One vector is turned by the same rotation once a step. Each row is the vector after some number of steps, and that number follows the row.
The counts run from 0 to 248.
[115 114 152 154 106 114 129 159 176 123 180 160 119  94 100 156 175 123
 138  86 107 166 101 131 134 108 146 158 171 140 152 126 177 119 141 141
 103  98 107  77  94 103 144 106 154 140 155 117 113  93  93 108 134]  197
[116 137 148 139 131 105 107 152 179 123 109 171 165 156 172  73 136 116
 128 116 158  87 132 119 139 155 137 171 138  88 166 159 128 123 127  83
  91 118 146 125 133 129 106 112 117 122 111 167 168 152  88 125 159]  74
[120 106 141 110 137  94 129 145 179 132  90 160 156 141 149  69 143 129
 111  93 150  75 121 121 158 147 113 180 124  94 177 133 171  87 142  95
  94 128 114 141 114 120 126 105 120 126 125 140 160 150  84 136 146]  73
[164 135 112 180 132 144  90 147  99 118 143 136 106 124 131 143 128  84
 145 165 133 146 164 123 121  70 148 145 166 125  99 135 111 157 133  81
 145 123 121  85 127 106 167 109 140  70  66 162 159 126 135 143 134]  187
[ 89 176 130  73  94 132 136 135 152 138 169  98 151 128 145 143 171 146
 124 149 120 156 168  81 108 157  98  91 139 157 177 165  64  84 141 145
 121 135 125  95 144 155 118 143 129 140 149 123 120 111 140 115 114]  238
[ 96 142 137 129 125 143 135 107 136 133 120  92 159 154 161 155 161 147
 132 119 104 116 135 131 136 172 123 108  85 110 158 180 107 112 126 142
 130 100 190 161 153 128  76 137 163 177 116 144  99 147 153 129  90]  112
[139 134 107  88 124 156 177  93 103 143  74 102 171 174 126  83 104 161
 110 124 123  86 141 104 140 148 117 118  96 102 113 178 143 112 120  94
 124 145 137 195 149 106 120 136 139 140 108 125 122 163 116 131  89]  118
[143 128 117 120 107  72 139 116 112 122 125  93 104 138 119  95 164 120
 104 127 134  79 142 152 151 151  99 151 149 155 147 105 200 114 153 138
 153 105  90 129 106 164 136 113 120 118 115  86 189 134  75 152 149]  50
[112 127  86 137 163 156 178 157 109 117 142  73 109 125 105 140 147 108
  99 138 150  90 114 115 167 137 112 122  73 162 113 142 145 119 144 167
 159  94 119 115 123 159  76 144 100 122  77 126  98 116 112 135  72]  23
[160 160 137 133 165  84 119 157 164 134 114 146  92 143 141 103  94 126
 129 124 141 148  55 119 127 125 158 132 159 145  91  57 139 167  94  91
  92 117 104 108 126 123 110 133  75 122 122 135 143  99 111  87 131]  169
[115 109 126 171 155 139 127 149 186  95 124 178 124 106 133 149 189 119
 151 122 153 104 123 124 143 156 148 144  95  91 187 150 132  90 171 151
  96 107 133  91 132 148  96 104 140 127 106 142 110 116 115 120 141]  67
[125 119 112  95 128 150 144  69 110 117  61  83 154 153 137 108 142 154
 109 102 107 104 103 134 138 153 105 110  95 118 126 154 170 135 104 135
 128 136 155 201 162 102 119 121 158 143 103 117 117 157 119  95 123]  117
[113 144 161 125 122  98 156 157 147 132 187 152 116 125 129 107 139 137
 115 137 162 119 128 135 146 164 152 138 176 136 114  88 159 127 134 110
 122  88  89  96  88 158  82 140  87 139 182  76 138 102  96 115 153]  43
[119 138 129  77 110  73 127 135 157 103 106 128 131 144 134  88 185 139
 113 120 155 135 110 107  91 152 131  89 158 135 151 145 133 112 113  75
  78 139 117 140 150 122 112 104 124 125 138 100 131 158  95 108 190]  80
[ 92 176 126  70  89 141 123 136 138 109 157 117 153 132 191 129 138 133
 115 153 144 161 140  90 100 179 115 105 159 154 149 153  78 132 126 125
 101 127 141 113 147 168 112 152 105 157 122 124 129  74 106 103 143]  237
[152 119 100 133 165 146 190 109 115 123  85 109  88 124  91 160 136 144
 142 136 140 127  89 139 155 162 135 141 113 130  93 101 201 171 144 165
 150 118 133 135 134 124 110 160 147 157 104 141 101  81 119 125  77]  154
[ 94  89 117 139 121 156 133 108 106 104  89 145 136 123 148 140 190 100
 137 143 126 117 177 116 116 155 105  87  86  81 137 153 108  97 172 132
 142 111 173 146 134 150 104 130 161 120  99 113 115 127 155 166 164]  90
[130  93 118  93 115 156 121  77 105 108  67 173 160 136 160  94 150 128
 128 113 126 119 151 122 121 129 111 139 126  92 149 129 173  94 182 136
 121 150 126 174 111 111 164 108 170 127 113  99 134 116 109 143 143]  95
[150 115 114 164 171 140  95 150 109 127 148 135 113  95 110 111  83 118
 125 125 156 132  95 152 127  99 152 150 144 145 106  89 127 163  87 141
 114 161 109 116 115 128 153 103  66  83 136 105 152 124  91  92 181]  34
[149 165 145 134 125 139  79 121 102 139 178  99 133 124 161 142  49 133
 119 113 126 139  98 147 132  90 123 173 157 178 119 107 100 178  82 170
 140 130 129 108 137 112 153 137  94 143 116 134 164 142 120 123 100]  11
[181 122 112 152 136 106 100 131  98 104 138 107  86 109 111 126 139 109
 120 158 159 116 143 159 103 127 124 143 163 155 146 144 154 172 103 121
 137 160 137  97 135 144 177 125 137  99 104 146 169 122  68 154 184]  56
[163 158 104 116 154 140 148 129 100 131 122  87  98 130 110 160 110 127
 121 176 145 152 123 118 130 130 135 115 120 165  90 112 107 169 129 127
 181 126 171 108 136 128 116 178 135 132 107 192 102 108 170 154  74]  150
[108 117 115 111  89 133 117 127 147 161 156  99 113 110 145 173 131 120
 114 125 147 130 158 148 121 160  62 102 136 164 174 151 103 139 111 185
 147 154 180 126 140 140 133 177 139 145 139 152 124  84 115 174 126]  240
[141 129 163 150 115 134 118 119 100 170 126 115 152 140 152  98  79 151
 138 103  74 132 154 189 159 112 134 151 156 128 115  78 130 139 107 143
 163 128 131 160 102 132 142 168 123 140 195 128 130 142 164 137 100]  137
[147 150 104 130 122  97 126 139 104  99 153  96 124 116  98 128 171 115
  97 177 153 104 171 115 128  91 111 139 114 169 160 150 128  79 142 118
 163 144 106 102 138 150 156 101 132  89 105 130 179 172 137 157 149]  54
[156 140 152 182 100 114 137 105  86 124 147 127 113 138 109 127 148 103
 156 142 118 104 142 146 146 137 151 149 169 109  77 123 183 180 121  85
 124  91 100 101 140 120 136 102 149  96  87  85 169 154  84 127 164]  183
[120 113 149 129  85  86 133 156 165 154 163 111 152 108 144 109 140 116
  79  76 116 100 129 125 154 106  93 176 128 142 148 130 186 143 125 108
 136 115 124 117 133  76 158 106 145 146 129 151 179 153  84 159 145]  204
[ 90  83 116 151 102 165  96 122 122 148 157 145 147  89 168 170 151  86
 136  97 107 124 185 141 139 101 101 146  96  97 137 131 115 121 140 175
 141 141 148 148 132 119 141  84 147 103 144  87 150 121 139 136 185]  225
[120 126 148  90 102 134 149 141 157 123  95 112 161 150 166 101 134 162
 103  86 112 138 114 140 137 182 118 103 148 122 151 156 147 128 118 128
 106 116 156 163 104 137 113 178 140 184 147 152  89  80  97 124  77]  110
[149 176 126 121 121 124  99 115 109 128 165  81 135 131 138 121  88 161
 116 110 101 156  76 147 127 105 124 148 174 195 135 108 130 151  91 175
 125 118 119 120 120 120 167 128  94 134 131  98 138 146 102  95 108]  12
[114 146 127 137 152  60 131 151 160 168 146 135  93 127 119 146 119  92
 129 146 164 130 113  99 124 106 126 126 118 154  96  83 105 139 128  96
 135  74 136 108 131 122  79 144  88 139 126 158 137 132 198 146  98]  172
[103  97 146 147 119 189 148 178 131 126 145 156 178 113 155 109 147 104
 121 114 104 116 205 101 151 118 103 118 128  68 132 158  99 102 164 109
 123 142 109 123  97 137 127 125 107  92 121 106 122  82 113 136 143]  223
[131 156 149 206 124 103 136 147 108 136 158 110 100 145 105 130 179  91
 148 137 101 105 164 133 151 123 131 108 137 112  92 124 106 129 123  84
 143  69 114  99 123 154  91 122 131 100 101 108 146 154 160 131 107]  179
[164 201  88 104 127 120 156 108 119 122 109  83 102 159 106 121 158 161
 155 195 120 163 101 109 125 126 150  97 159 163 123 127 145 119 130 130
 140 107 108 132 128 162 127 144 124 138 113 125  87 130 148  76  62]  148
[127 102 168 175 140 108 105 140 159  98 140 158 148  98 138 134 157 132
 119  74 111  98 102 174 129 154 130 147 108 120 185 126 139 126 104 143
 101 136 132 107 140 120 121  86 150 120 155 114 160 158  96 121 189]  71
[150 106 102 145 156 149 173 134  97 144 114 121 130 119  74 103  76 145
 119 113 153  60 106 148 179 123 122 166 103 134  96 130 197 126 121 128
 141 142  83 136 109 122 134 111  94 104 113  97 132 137  69 129 105]  28
[127 137 170 155  85  91 127 140 155 141 168 127 148 131 132 106 127 121
 115  78 113  93 117 133 151 147 117 172 161 123 138 170 169 153  99  90
  97 116 116 116 142  88 137  96 144 144 112 134 181 142  64 139 146]  205
[115 127  97 116 120 141 143 162 146 122 128 127 115 124 148 129 151  91
 123 148 164 131 119  83 105 149 108  88 160 112 101 177 135 169 112  77
  88 143 143 127 144 112 117 121 110 100  65 138 115  76  53 117 161]  214
[129 120 109 198 117  93 135 144 116 129 144  83  87 125 112 143 180  79
 137 126  92 118 154 156 148  98 104 117 107 134  95  97 126 136 127 123
 170  72 120 116 121 141 104 113 133  89  85 105 155 162 174 154 138]  180
[155 147 126 178 184 130  89 161 145 136 140 127 132 114 140 125 112 123
 155 129 124 145  97 129 134  81 163 171 123 136 107  87 105 161 104 117
 137 124 135  99 148 101 136 107  96  88 116 186 145 156 161  92 130]  165
[166 129 120 147 110  88 120 117 125 115 137 174  68 108  80 140 103 115
 137 152 150 143 115 110 123  77 123 144 168 136 116 111 171 125 158 130
  89 149  86 105 104 104 178  88 143 134 104 113 152 100  96 155 132]  190
[122 132 111 114 121  71 109 134 162 123  93 146  80 144 149 111 142  95
 110 156 167 122 147 109  95 145  99  69 121 120 145 155  74 111 131  91
  89 141 146 142 131 151  93 134 108 125  95 148 137 118 120 182 155]  82
[164 132 117 145 126 112 109 141 136 105 122 176  77 120 119 140 114 103
 152 150 163 155 110 108 132 116 147 146 181 116 105 113 151 160 159 128
  93 138 110  94  96 105 167 112 123 142  69 139 139  66  77 131 145]  191
[113 122 116 152 128  69 155 127 146 158 119 122  64 133 117 143 154  93
 148 123 140 112 103 136 149 153 116 115 140 140  85  75 181 159 138 135
 128  64 122 130 121 131  74 141 126 126 109  91 135 122 135 135 131]  176
[159 135 105 145 154 139 137 154 136  68 131 159  96 116 116 144 136 105
 120 182 197 127 124  99 121 141 125 121 134 141 141 151 110 116 166 117
 120 157 123  73 131 151 144 133 131 125  77 175 144  67 105 160 140]  60
[143 119  95 109 152 169 121 109 100 125  94  85 152 113 105 116 127 152
 102 132  97 145 127 130 108  74 117  77  86 139 124 149  99 107 101 121
 145 176 159 192 147 108 154 127 141  97 141 137  96 170 159  99 129]  121
[168  91 122 160 171 154 155 151 109 140 116 114 139 109  80 123 103 148
 128  87 107 104 110 166 168  92 127 180 101 134 106  86 179 142 135 131
 173 139 112 118 109 101 161 142 131 119 162 163 119 127 142 133  88]  159
[131 194  97  91 122  91 123  91 135 162 141 114  98 157 135 134  72 145
 144 154 178 127  87 111 140 127 116 167 165 172 135 134 139 135 118 173
 117 101 127 130 127 124 124 133  98 156 100 123 125 135 112 116  68]  14
[102 115 118 117 142  76 112 143 152 168 172 145  71  91 114 164 110 111
 124 133 193 131 123 145 129 118 127 147 136 153 124  53 133 132 123 170
 146 103 141 104 112 137 108 130  78 121 176 106 150 105 134 152 159]  41
[129  84 169 148  86 177 129 124  93 112 122 163 163 117 123 121 129 133
 117 117  95 118 204 161 118 124 109 105 134  96 142 164 115 114 145 106
 153 161 143 135 105 126 145 156 179 124 162 122 133 130 121 198 157]  92
[114  73 117 145 115 155 140 179 142 140 150 125 114  79 115 163 140  86
  93 109 125 141 155 126 121 114  80  81 128 115 100 144 113 149 113 127
 120 178 152 128 112 117 141 146 122 102 136 125 120  72  99 177 175]  218
[159 139 103 164 132 114 127 141 100 126 116 133 101 149 122  94 130  80
 143 174 117 125 163  97 139  70 129 167 153 119 104 139 141 116 165 101
 153 133  90 108 108 117 168 103 128  84  51 158 159 138 132 158 110]  186
[105 154 155 116 107 136 145 126 160 131 121 105 159 175 155 102 167 169
 144 115 102 126 126 126 139 179 142 117 145 101 167 186 119 110 118 121
 114 103 175 157 112 139  81 159 159 164 139 145  76 133 114 107  73]  111
[128  92 155 123 148 141 164 177 154  84 134 179 130  96 108 121 145 146
 116 108 159 124 111 130 125 164 140 147 137 120 161 122 175 112 151 107
 104 142 106  72  99 136 127 132 140 156 153 131 119  78  63 140 149]  65
